In the rows, 128 means zero.
One turn moves every row onto another: examples first, then more rows asked
q119: [ 96  98 142 136 108 148 111 143 126 137 111 135 146 125 123 107 131 125
  94 138 155 120 108 127 124 114 166 129 108 126 110 159 148 136 146 131]
q387: [135 134 108  92 134 138 111 134 144 145 110 121 140 166 114 135 107 104
 146 160 110 163 132 145 133 132 110 113 167 115 132 112  95 110 123 164]
q629: [131 117 120  76 126 128 112 145 140 159 109 123 131 155 114 141 113 107
 159 150 108 157 127 155 128 112 108 114 157 113 120 107  97 115 125 162]
q511: [157 121 143 158 149 124 156 138 135 119 146 138 121 134 149 132 152 155
 149 138 135 162 162 109 110 123 118 128 119 157 148 115 143 133 100  95]
q696: [ 98 104 125 120 100 154 123 132 123 141 109 134 157 134 120 113 129 134
  89 137 138 128 113 124 135 114 161 137 108 126 101 163 148 136 154 119]
q572: [116 144  80 116 125 106 116 141 123 111 124 141 127 112 131 144 133 100
 146 124 168 123 103 111 143 140 111 118 112 110 151 148 100 110 132 142]
q577: [117 110 104 103 116 137 102 134 140 145 120 122 142 158 122 137 116 109
 153 154  99 160 123 160 121 119 107 106 162 118 147 102  89 110 120 155]
q130: [123 142  80 112 117  97 110 137 115 115 129 140 117 124 123 141 123 110
 153 131 166 128 107 102 144 145 110 133 119 110 154 142 110 114 134 147]
q587: [153 123 143 164 128 138 159 116 127 130 157 142 132 148 141 131 151 153
 154 127 109 155 169 118 111 127 113 119 119 140 150 115 132 139 113  93]
q539: [157 125 132 166 145 120 169 128 129 121 132 134 134 144 135 128 139 160
 156 131 119 162 170 112 109 130 123 128 125 151 134 127 136 137 104  94]
q580: [129 125 108  80 120 139 111 128 137 149 110 122 131 147 110 134 110  95
 156 146 122 159 124 147 140 120 121 108 168 118 125 102  93 111 123 165]
q996: [ 88  97 140 112 106 142 117 130 130 144 116 131 142 128 123 107 143 125
  91 137 144 123 100 121 130 116 155 118 102 135 101 158 145 135 145 117]
q17: [122 160 144 124 118 116 157  96 142 104 114 155 116 137 136 142 170 125
 140 112 167 126 105 153 144 126 140 125 100 121 133 137 127 120 145 132]
q416: [150 132 131 163 134 117 153 130 141 136 142 137 124 138 136 130 144 149
 154 118 130 172 159 118 104 116 122 120 133 170 129 121 134 137 101  82]
q958: [122 143 141 117 149  95 145 140 144 102  97 128 121 121 164 155 133 108
 145 103 114 114 126 137 114 128 120 124 126 111 179 128 127 131 126 123]
q760: [136 138 115 101 130 130 112 137 157 153 118 117 138 159 116 130 121  89
 145 154 122 159 119 156 125 121 106  99 172 114 135 117 103 118 123 167]
q611: [123 129 137 115 137  84 141 135 144 101  97 114 112 133 161 157 126 119
 145 101 111 123 127 133 111 127 127 130 129 117 181 135 136 140 123 119]
q523: [106  92 135 105 106 141 119 134 116 135 124 138 147 121 112 113 128 128
  96 146 135 119 114 114 127 119 160 128  87 131  98 151 148 137 145 111]
q296: [119 131 130  93 139 137  98 141 144 155 113 125 122 165 108 140 104 107
 145 156 126 155 131 143 132 125 116 107 167 133 141  98  94 112 116 153]
q393: [121 152 137 120 112 113 153  81 143 114 123 152 110 150 132 146 161 130
 140 117 157 124 103 152 154 127 146 128 107 122 130 138 143 123 153 133]
q878: [ 88 115 124 116 106 151 118 141 128 154 129 140 144 129 121 127 130 127
  79 145 138 128 114 120 129 108 157 129 107 149 114 155 151 136 161 113]
q533: [156 134 136 174 148 121 171 140 139 121 149 146 129 138 138 135 148 148
 158 150 128 155 160 110 106 124 122 122 125 156 144 130 138 140 110 109]
q498: [175 119 130 144 139 129 163 129 138 118 153 140 127 137 140 146 146 153
 159 134 127 172 166 120 113 119 120 123 116 148 132 116 139 132 106  95]
q100: [ 92  98 135 123  88 160 119 132 119 130 126 138 147 133 105 101 130 137
 101 143 137 126 101 119 130 110 143 137  97 129 118 147 127 142 151 113]
q906: [126 130 113  91 137 134 111 142 152 162 125 124 129 152 125 138 121 102
 159 157 116 159 120 148 134 119  96 112 168 123 133 110  98 107 129 163]
q424: [165 130 120 148 138 121 172 130 125 121 143 135 126 125 140 137 142 144
 157 126 114 170 171 109 108 123 121 120 128 155 144 113 135 138 108  99]
q345: [ 95  98 138 110 102 153 138 130 113 133 113 136 142 119 117 119 133 133
  93 135 140 121 120 117 133 113 172 129 100 135 112 146 148 141 154 118]

q498 -> q629
q533 -> q760
q17 -> q958
And these:
q577 -> q100
q387 -> q696
q393 -> q611
q878 -> q416
q424 -> q580
q996 -> q511

One turn moves every row onto another: examples first, then more rows asked
q465: [ 83 159 145  96 121 150 128  96 114  93 124 188 109 115 100 147]
q832: [144 145 106 140  86 137 103 111 117 138 160 181 137  98  82 136]
q349: [170 158 128 158 124 141 139 136 124 126 152 156 120  86 113 150]
q471: [125 143 104  92 102 144 149 104 152 105 103 158 139 102 134 154]
q244: [101 131 137 105 139 135 126 114 115 107  94 207 116 113 103 122]
q956: [157 148 141 158 142 131 137 149 116 138 147 177 141 100 133 149]
q312: [111 157 127  98 104 143 120  89 142  91 105 221 120 112 132 144]
q888: [104 154 132  98 119 148 136  92 130  88  99 196 106 101 107 124]
q529: [153 169 128 150 117 135 130 108 137 101 145 203 141 102 162 173]
q805: [100 150 112 108  87 149 105  80 138 119 131 193 124 116  86 142]
q47: [144 147 106 140  85 139 105 109 117 136 160 178 136  97  80 135]
q873: [ 98 154 123  98 101 140 109  91 140  94 123 205 125 138 134 149]
q698: [119 127 111  96 125 140 153 119 135 114  96 149 135 102 114 139]
q106: [175 157 125 159 113 136 127 136 131 130 157 175 131  95 132 165]
q770: [ 88 146 143 100 119 137 108 107 116 108 128 218 127 132 120 165]
q488: [ 92 132 129 104 125 129 104 114 122 112 116 208 130 147 123 142]
q788: [ 96 141 116 110 103 148 110  89 126 124 127 184 120 115  71 131]
q467: [144 145 106 141  87 138 104 111 116 137 159 179 136  97  80 135]
q438: [ 89 163 140  95 106 148 118  90 125  93 130 205 117 121 120 163]
q692: [157 174 134 151 114 148 146 116 142 109 150 157 126  83 145 153]
q28: [144 147 105 140  84 139 103 109 118 136 160 180 137  98  82 137]
q339: [153 141 142 160 144 130 133 149 121 137 144 172 139 100 139 149]
q249: [127 128 104  96 106 133 133 117 149 120 104 181 154 116 147 165]
q202: [121 113 111 101 129 128 137 133 132 129  97 171 150 116 127 151]
q648: [108 134 132 105 124 130 111 111 127 111 100 232 130 123 128 142]
q701: [ 87 136 133 103 134 137 121 110 115 104 112 181 114 133  99 123]
q319: [164 165 134 154 117 135 132 132 134 128 154 188 144  99 153 165]
q883: [171 149 129 161 127 134 130 145 121 135 152 169 128  95 120 156]
q489: [155 163 141 154 137 143 154 135 119 122 146 153 124  84 118 137]
q932: [101 139 113 111  92 141  95  91 134 131 131 207 134 126  92 148]
q284: [ 96 130 117 114 108 139 100 100 123 136 126 199 130 125  78 137]
q299: [138 149 142 154 160 137 153 129 105 108 130 163 121  91 111 133]
q926: [146 180 132 146 125 150 155  99 131  85 139 164 118  81 132 148]
q550: [162 180 134 149 112 148 150 118 137 112 153 163 129  84 139 152]
q495: [145 139 138 157 152 122 128 139 111 124 135 202 145 111 142 158]
q278: [150 157 142 156 139 143 152 134 123 119 142 146 122  84 123 137]
q809: [160 159 134 156 118 135 128 131 139 125 151 182 143 100 160 166]
q917: [ 92 158 127  96 110 148 126  88 133  86 119 177 109 125 110 131]
q411: [ 82 141 148 101 135 140 119 113 105 109 122 200 118 126 100 149]
q802: [174 166 124 156 110 143 136 127 133 121 156 162 123  86 125 159]

q832 -> q28
q917 -> q701
q770 -> q438
And these:
q529 -> q926
q244 -> q648
q788 -> q284
q106 -> q802
q278 -> q339
q489 -> q956
q471 -> q698

One turn moves every row onto another: examples first, then more rows asked
q121: [120 161 110 134 138 114 144 123 120 130 101 139 128  79 133 166 131]
q713: [100 126 119 151 140 136 133 106 148 119 137 164 142  99 115 162 148]
q992: [126 122 130 161 153 158 112 143 118 120 118 160 165 112  80 158 138]
q797: [147  96  98 116 132 156 153 160  76 152 121 142 127 128 101 130 116]
q867: [103 107  96 114 135 193 143 145 109 134 131 146 129 147 128 156 122]
q282: [104 136  94  96 142 179 141 161  97 148 114 150 126 147 135 158 120]
q91: [103 106 104 113 117 151 119 159  96 126 141 138 139 146 121 130  87]
q113: [150 129 120 143 124 115 141 122 150 128 147 126 122 108 121 123 147]
q981: [117 131 113 153 131 128 144 107 134 116 120 137 133  80 125 164 135]
q179: [112 112  93 114 130 189 149 147 100 132 121 130 123 136 134 157 114]
q421: [144 145 122 151 149 141 122 153  96 125  91 136 155  93  94 161 123]
q931: [131  93 104 114 142 161 142 160  89 156 135 169 137 146  92 128 130]
q662: [ 99 120 105 102 124 146 114 168  94 135 136 148 140 152 122 129  90]
q16: [140  84 101 122 134 163 148 154  86 149 134 153 132 136  94 128 123]
q534: [105 122 102 103 121 143 118 168  89 133 130 139 138 145 125 131  86]
q608: [113 129  91 103 134 180 148 156  93 141 110 132 120 136 138 159 113]
q758: [ 98 110 106 109 121 151 114 163  98 130 142 148 142 153 119 129  91]
q266: [140 132 113 144 125  99 144 118 148 127 133 124 130  98 127 139 140]
q547: [140 123 125 164 145 153 121 141 107 115 107 138 157  96  87 158 127]
q973: [156 154 117 129 129 102 143 135 137 137 128 122 117 103 130 126 142]
q768: [123 145 130 145 162 147 107 155 112 133 109 172 166 118  82 159 140]
q219: [ 93 153 120 132 153 124 124 122 145 137 128 183 145 110 116 162 153]
q716: [132 155 125 121 144 106 125 139 154 148 147 163 130 131 118 123 161]
q341: [105 174 115 121 152 110 130 133 127 142 106 167 136  98 127 165 143]
q114: [126 122 118 145 131 108 135 115 162 129 150 146 138 114 117 137 152]
q951: [107 113 103 109 117 147 121 163  90 127 133 133 136 142 125 130  84]
q85: [144 169 120 116 141  96 133 145 139 151 128 145 123 117 127 126 150]
q880: [134 159 126 138 160 138 113 162  99 135  92 157 158 107  91 160 131]
q486: [126 165 116 118 145  86 131 138 146 150 125 157 136 117 126 139 150]
q846: [134 110 102 103 146 152 141 170  81 165 124 169 134 145  97 130 126]
q591: [118 143 120 129 144  99 127 127 160 142 145 166 142 125 117 137 158]
q153: [136 131 124 138 134 118 130 125 161 134 158 152 130 125 114 122 159]
q58: [144 111  99 105 140 149 148 169  73 161 114 152 128 133 102 130 119]
q182: [140 158 111 127 133  87 141 133 138 141 118 130 128  99 132 141 139]
q187: [ 98 123  96 102 142 187 138 154 107 143 127 158 130 154 128 156 126]

q16 -> q797
q534 -> q662
q867 -> q179
And these:
q992 -> q547
q219 -> q713
q591 -> q114
q153 -> q113

One turn moves every row onto another: examples first, then more rows asked
q254: [120 128 110 165 143  95 140 137 121 121 104 112 121  98 133 126 123 119
 122  86 134 115 132 113 156 106 168]
q183: [105 140 119  90  81 124 114 117 125 125 144 169 129 129 149 141 124 142
 127  97 148 138 140 149 101 159 145]
q200: [141 118 112 127  73 108 137 103 146 155  95 116 111 127 141 137 129 140
 130 105 134 139 110 117 138 129 196]
q265: [120 138  84 165  99 112 136 138 112 132 136 135 140  97 148 140 111 137
 125 111 148 143 113 155 140 152 156]
q269: [ 85 119 158  90 117 125 107 102 137 124 113 182 138 128 121 150 156 135
 141 157 149 121 141 116 111 125 147]
q6: [146 100 144 120 103 100 102 107 125 139 121 127 136 114 128 138 120 152
 149 133 125 143  87 148 124 158 146]
q856: [118 136  93 165 107 119 138 133 116 127 129 132 145  98 158 130 115 145
 116 105 151 145 112 155 145 156 156]
q975: [122 110 114 145 103 114 175  73 116 151 100 146 143  89 120 147 153 129
 106 119 153 136 158 106 129 107 178]
q612: [ 75 120 154  92 112 131 104  96 135 132 115 179 141 133 120 159 144 133
 149 153 147 118 139 116 118 128 141]
q252: [115 148  99 162  93 112 125 142 113 123 145 134 143  99 140 145 117 138
 121 107 158 148 117 155 141 148 165]
q822: [110 136 117 154 146 102 145 134 127 126 100 109 117 104 134 118 113 113
 142 101 142 118 126 124 168  98 167]
q22: [103 143 161 114 114  92 151  79  81 127 108 162 128  88 121 134 161  98
 121 130 152 130 151 123 136 121 142]
q762: [ 98 136 115  87  86 131 111 119 129 123 147 157 136 127 148 138 119 134
 123 103 142 147 143 147 105 166 154]
q838: [101 129 140 135 160 125 139  83 140 141  90 130 147 114 111 139 162 131
 141 120 134  80 141  99 123 107 153]
q272: [122 132 112 161 146 103 142 125 123 124 100 110 118 102 134 123 123 107
 136 100 133 113 130 117 170 106 176]
q548: [ 75 113 151  97 120 130 105  98 131 123 109 186 140 129 127 156 151 141
 143 153 144 117 133 107 122 130 154]
q279: [102 136 113  85  85 138 113 121 123 122 138 164 130 124 153 136 128 131
 130  97 151 139 145 136 101 164 151]
q423: [ 99 123 132 126 162 123 137  85 136 148  97 141 145 117 112 134 166 127
 146 117 132  76 136 108 127 100 151]
q828: [116 139  92 164 106 125 134 140 114 141 139 135 146  98 155 128 121 137
 123 112 158 143 116 158 140 152 147]
q563: [ 90 132 156  96 124 127 103 106 135 138 107 184 127 132 123 153 158 132
 147 154 136 116 149 108 109 122 154]
q895: [142 117 119 135  73 108 128  94 141 157  95 121 119 121 126 140 129 142
 126  98 130 139 124 120 142 120 205]
q51: [114 134 131 138 167 112 133  93 135 143  81 140 147 109 107 142 155 127
 136 123 141  79 132  94 128 113 151]
q309: [122 111  99 149 108 115 180  69 122 156 110 144 138 102 132 138 155 124
 114 123 155 135 148 109 130 104 177]
q70: [110 138 162 114 109  94 120  96  86 137 122 134 126 101 125 131 141 129
 149 112 108 125 129 146  87 145 116]
q63: [115 134 109 155 144 104 151 131 126 120  89 114 118  95 137 118 129 113
 143 103 140 112 122 118 162 101 171]
q350: [ 97 130 163 107 115  91 122  89 101 130 134 127 127  93 127 131 144 127
 151 113 111 122 135 141  91 151 118]
q38: [ 94 129 128 125 168 118 139  84 141 143  97 132 150 117 107 136 156 136
 140 113 129  78 132 108 125 107 162]
q384: [ 90 141 157 123 115  92 152  65  93 126 118 158 125  91 127 133 157  95
 135 131 159 127 151 121 143 116 142]
q557: [152 108 138 129  98 101  98 106 117 143 116 127 137 116 114 138 114 145
 155 130 121 147  93 151 117 144 156]
q221: [113 142 124  96  92 138 113 112 123 126 150 171 138 133 142 151 122 146
 136 102 151 145 149 145  95 151 148]

q563 -> q51
q856 -> q762
q384 -> q309
And these:
q838 -> q272
q279 -> q548
q895 -> q557

One turn moves every row onto another: examples first, then more rows asked
q908: [128 101 124 101  89 114 201  74 118 138 106 125 132]
q62: [131 155  85  96 110 100 170  92  90 118  92 123 114]
q452: [117 101 135  95  83 113 161 106 103 102 103 132 188]
q255: [142 111 133 138 113 117 154 106 118 108  76 121 101]
q538: [159 148 125 114 125 117 192  85 144 120 112 129 127]
q683: [143 102 120 119 106  80 174 109 130 101  71 128 101]
q845: [133 152 109 102 126  96 166 145  97 118  75 145 152]
q458: [142 131 119 129 120  83 140  95 133 121  76 149 124]
q567: [157  98 121 122 120 101 170 144 107 108 114 132 171]
q39: [126 146 135 129 101 102 191 109 123  80 137 120 127]
q124: [140  91 126  92  89 100 186 122 110  90 101 109 100]
q702: [128 127 118 100 102 106 154 124  82 120  82 136 183]
q80: [122 116  91  90 107 108 160  77  87 139  90 120 136]
q454: [127 147 119  99 132  95 184 150 133  96  92 149 126]
q14: [135 136 132  82  99 126 131 106  96 119 143 130 145]
q4: [124  96 127 109 114 104 159 100 122 141 115 104 174]
q752: [148 117 137 104 108 121 158 123 115  74  78 162 159]
q782: [139 106 140 119 104 117 172 140 101  94  89 169 148]
q178: [160 172 110  99 112 112 182  93 122 124 110 120 133]
q274: [146 136 129 127 113 117 127  90 128 104  78 121 123]
q726: [142 112 131 116 112 118 202  76 141 128 110 132 127]
q474: [133  92 111  90 137 105 167 144 112 128 109 146 156]
q815: [133 149 124  99  98 116 114  92 129 111 103 115 134]
q625: [144 161 102  83  89 108 182  91  99 134 105 113 139]
q468: [115 162 114 104 117 100 189 106 106  78 100 128 109]
q275: [141  96 125 119 108 116 175  82 140 118 139 112 139]
q705: [128 125 109  84  78 109 192  81  96 140 103 115 138]
q131: [130 113 141 131 100 103 177 106 131 111 145 108 159]
q110: [117 121 137  96 113 100 192 133 154  79 116 145 131]
q504: [138 148 125 109 117 105 119  93 116 130 111 151 146]
q678: [128 137 114 105  85  86 168 106 113  59 107 151 155]
q943: [150 134 118 124 112 107 184  96 142  97 141 114 116]
q206: [126  99 132 121  98 118 168 124 108 117  99 114  90]
q861: [121 116 122  80  84  91 162 157 125 117 110 155 149]
q189: [111  98 144  94  88 109 180 111 138  83 121 136 163]
q356: [109 145  99  82 131 101 172 100  97 109  71 125 124]
q721: [130 127 120  66  88  94 148 140 138  97  99 147 160]
q301: [105 109 102  66 129  98 165 126 117 112 102 162 140]
q238: [145 164  99 113 112  99 181 102 116  97 118 120 103]
q41: [127  88 111 102 108 116 164  72 112 139 113 114 149]
q791: [103 131 104  74 102  89 165 107 118  78 101 164 140]
q590: [114 111 106  84 129 102 158  97 104 141  78 114 155]
q922: [156 121 123 130  94  93 170 125 108  74 113 135 171]
q180: [117 136 124  81  82 116 128 110 119 121 127 108 121]
q374: [113 110 128  92  83 117 155 126 109 125 123 108 100]
q430: [136 108 131  73  86 124 165 119  93  98 138 109 123]
q599: [144 128 127  78 101 108 146 123 134  76  84 149 165]
q718: [126 106 132 107  92 102 173 157 106 116 105 166 142]

q430 -> q14
q301 -> q791
And these:
q178 -> q538
q861 -> q721
q238 -> q943
q110 -> q189
q374 -> q180
q356 -> q468

